One turn moves each row of this set onto another row. After a few examples, where does it send each row asked below?
K9: [ -2  -8  -8   7   1   3  14  -1   9   0   3   3   7  -7  20   5   2   4
   4   8   2 -25   5   5  12   2  10]
K732: [  6 -11   5   2  24 -10   6 -25  17  11  13  -8  16  -9  13  -1  -2 -17
   0  -4   8 -18  11  -1  18  -1  -1]
K663: [-14   6  -3   8  -1  -9  -8  -9   6   0  10 -20  21  -8  -3  -3  -7   6
  -1 -11 -13  -5   5   1 -12   0   1]
K462: [  5  -3   4  22  14 -14  12   1   9 -10  22  -9   8 -14  15  -4 -11 -11
 -18 -11  14  -4  -2  -5   9  -2  -5]
K507: [  6  -2  14  32   8  -2  14  -2   7  17  22 -14   9  -4   9  15  -5 -15
  18  -2 -10   4  -9  -5  -2  -5  -6]
K943: [-11  -4   3  15  13 -10   5 -19   4  11   1 -10  14  12  11   5 -15  -4
  12   6   1  17   7  -3  -1  -2   2]
K119: [ -4   0   3   6   1 -29  -8  -8  26  15   1 -20  -1  -4  14   1  -3  -5
  -5  -2  -3   2   0  -9 -13   2  -2]
K129: [ -1  20  10  16  -6  -9  -6  -2  21   9  17 -21   8  12  17   6   2  -7
  11  -1  -7 -16 -11  -7   9  -8  -2]
K47: [ -9   0  16  11   1 -17  -6 -10   8  19   1 -24  15 -25  10  15  -3 -23
  -1  -9  -3 -14  12  -8  18  -3  -1]
K514: [ -6   3   6  14   8 -10  11  -2  34   1  14 -12  17  -8   7   3   0  -5
   4  24   0  -4  -2  -6  -8  -2  -4]
K935: [  7  -1   7  12  -2 -37   3  -4  22  11  -1 -10  11  -2  28   5   4  -2
   6   1  13  -1   2  -4  -1  -4   3]
K998: [ -6  -8   4  25   3  -7   3 -11  14   2  16 -21  34   0   8  15  -4 -16
 -21   2   4  -4  18  -8  13   7  10]
K495: [  5  -1  -6  17   2 -10   0  -6  10   7  19  -5  11 -10  -5   7   1  -8
   4 -26   7  -5   3  -4  32  -5  -2]
K773: [  1  -1   1  18 -12 -17   3  -9   3  -3   9  -2   3   1  16  23  14   2
  -2 -13  -4   1   3  -4  -9  -1 -12]
K739: [ 15  -6   2  22  19 -15  -5 -11  10  13  28  -9  16   5  12  15   0  -3
 -16 -15   0  -6   5 -17   3   5  -5]
K832: [  0  -2   0   5   0  16   9   1  10  -7   4  -9   6 -14  14  14  -6 -11
   5  10   4 -13   3   9  14 -10   8]
K784: [ 12   4  17  28   3 -15  12  -8  15  12  11 -20  14   4  12  14  -6 -14
   7 -13   7  13  -3  -8  -5 -15   1]
K638: [ -8   4  -1  15  -5  -7  11  -3  15   9   8 -12  -5 -14   4   0  -6   6
  18 -16   0  10   4  -9  10  -4  10]
K681: [ -1  -7   8  14   3 -12  17  -8   4   9  -5 -20  27   3   4   6  10  -6
  11  -9   5 -17   0  -9 -13   3  -5]
K678: [  2 -10  -4  10  -4 -11  -8 -10   7  -3  17  -5  -4 -15  23   7  11 -14
 -12  -9 -11 -12   1 -24   6   1   2]
K369: [  5 -13   1   4  20  -9   7   2   1  -3   4 -15  10 -11   4  15  -6 -29
  -6   3   0  -1  -2 -22   6   6   5]
K333: [  1   6  16  -1   8  -9 -13 -13  18  19  14 -16  21 -19   5  10  -3 -20
  -1 -11  -5  -8  -4 -20  11  -1   8]
K351: [  3 -17  -2  13  -7  11   2  -1   9  10   3 -15  11   1  27  14   4  -8
   6   5   5 -26   6   2  13   1   3]
K239: [ 0 -8 -5 12  2  8 -1  5  3  4 -3 -9  4 -2 20 28 -3 -5  6 17  4 -9  4 -2
 12 -3 -1]
K393: [ -3   0   6  16   2 -15   6  -8  15   9  23  -6  20  -2 -10  -4   0  -5
   7 -16 -20  -7   3  -4  -8  -4  -3]
K891: [ -3 -13 -12  14  -4  -1   2   5  -2  -6   0   0  12   8  15  13  -6  -4
   1   6   1 -10  12   5  18  -4   7]
K665: [ 16  -5  -6  10  14 -12 -12 -12   7  12  24  -7  21   1  13  18   1  -6
  -4  -3 -12  -1   2 -12   7   8  18]
K224: [ -9  -5   3  17 -10  15   5  -1   0  -2   3  -9  23   1  18   9  -6  -6
   6   1   8 -16   4   2  17  -8   5]
K123: [ -6   3   9  23   9 -27  13  -6   9   3   7  -5   6 -18   7   4 -11 -16
 -20 -13   4   3   6 -15  12  -3   4]
K901: [  4  17  15  12   2  -8   0  -3  13   4  18 -24   1   1  22  27  -8 -12
 -11  -9   0  -4   9  -6  20   2  11]

K678 goes to K638
K943 goes to K998
And these:
K739 goes to K393
K935 goes to K462
K351 goes to K9

